Look-ups in named tables: a row name and a column name give one cell, copied from the table.

Tor =
|  | Sezedat | Rin | Sek | Mef | Gudat |
|---|---|---|---|---|---|
| Butor | -0.185 | -0.198 | 0.340 | -0.186 | -0.191 |
| Volovo | 0.468 | 0.733 | 0.448 | 0.656 | 0.708 |
| Teb | 0.175 | 0.321 | 0.373 | 0.282 | 0.319 |
| Dek | -0.639 | -0.789 | 0.863 | -0.728 | -0.766 |
| Tabepa | 0.506 | 0.753 | 0.289 | 0.680 | 0.717 |
| Pefa | -0.134 | -0.202 | -0.063 | -0.176 | -0.216 |
| Bibu | 0.237 | 0.264 | -0.455 | 0.256 | 0.222 |
| Zef | 0.031 | -0.051 | -0.605 | -0.025 | -0.088 |
| Noda | 0.264 | 0.445 | 0.359 | 0.394 | 0.440 |

Bibu, Rin -> 0.264
Zef, Sek -> -0.605
Zef, Mef -> -0.025
Zef, Rin -> -0.051
Teb, Sek -> 0.373
Tabepa, Rin -> 0.753
Butor, Gudat -> -0.191
Volovo, Sek -> 0.448
Bibu, Sezedat -> 0.237
Butor, Mef -> -0.186
Tabepa, Sezedat -> 0.506
Pefa, Rin -> -0.202
Noda, Rin -> 0.445
Butor, Sek -> 0.340
Tabepa, Gudat -> 0.717
Noda, Sezedat -> 0.264

Rasanuk =
	Pif	Sug	Sanep	Ziv	Sabep	Tidubin	Benolus	Kuzule	Nibit	Nadupu
Ref	136	137	72	137	133	144	164	146	70	140
Mes	167	189	130	183	185	155	26	136	130	148
Fofe	83	70	130	74	70	98	195	114	130	99
Pibo	59	43	172	49	45	76	192	95	173	78
Gote	98	94	152	96	94	106	139	113	153	105
Legov	105	97	98	99	95	116	188	127	96	116
Fodo	113	119	165	118	119	111	81	108	166	109
Dedefu	143	157	139	153	154	139	69	130	140	134
Mevu	110	103	85	105	101	123	193	133	84	121

What is the Tidubin of Mevu in Rasanuk? 123
What is the Ziv of Fofe in Rasanuk? 74
What is the Sanep of Mes in Rasanuk? 130
What is the Sug of Gote in Rasanuk? 94
What is the Kuzule of Mevu in Rasanuk? 133
What is the Ziv of Pibo in Rasanuk? 49
What is the Tidubin of Legov in Rasanuk? 116
What is the Sanep of Legov in Rasanuk? 98
What is the Benolus of Fofe in Rasanuk? 195
What is the Pif of Dedefu in Rasanuk? 143
What is the Ziv of Gote in Rasanuk? 96
What is the Nibit of Fofe in Rasanuk? 130
What is the Nadupu of Mevu in Rasanuk? 121
What is the Sabep of Dedefu in Rasanuk? 154
What is the Sanep of Ref in Rasanuk? 72
What is the Sug of Legov in Rasanuk? 97
What is the Sug of Pibo in Rasanuk? 43
What is the Kuzule of Fodo in Rasanuk? 108

Table Feve
	Vasor	Ronufa	Varuter	Rikitan	Naf	Kulit	Bakig
Murivok	452	374	252	365	462	666	308
Silavef	520	578	475	505	351	456	64
Sepot	475	438	546	333	302	7	540
Risomul	430	381	492	407	552	515	458
Gevov	412	492	586	522	477	453	262
Vafupe	442	423	161	368	284	545	176
Gasez	562	513	598	359	311	29	441
Robolon	169	288	274	487	490	727	333
Senos	640	578	327	313	91	64	176
Bam	510	415	249	257	191	158	403
Nezum	319	365	356	443	449	564	338
Zuka	250	352	380	485	464	584	334
Tarivik	199	84	263	212	512	366	927
Vedero	419	406	556	341	319	4	588

What is the Varuter of Risomul in Feve? 492
What is the Vasor of Risomul in Feve? 430
What is the Bakig of Senos in Feve? 176
What is the Vasor of Silavef in Feve? 520
What is the Bakig of Zuka in Feve? 334
What is the Rikitan of Silavef in Feve? 505
What is the Rikitan of Nezum in Feve? 443
What is the Kulit of Nezum in Feve? 564
What is the Varuter of Tarivik in Feve? 263
What is the Ronufa of Senos in Feve? 578
What is the Rikitan of Risomul in Feve? 407
What is the Bakig of Risomul in Feve? 458
Which row has the largest Kulit? Robolon

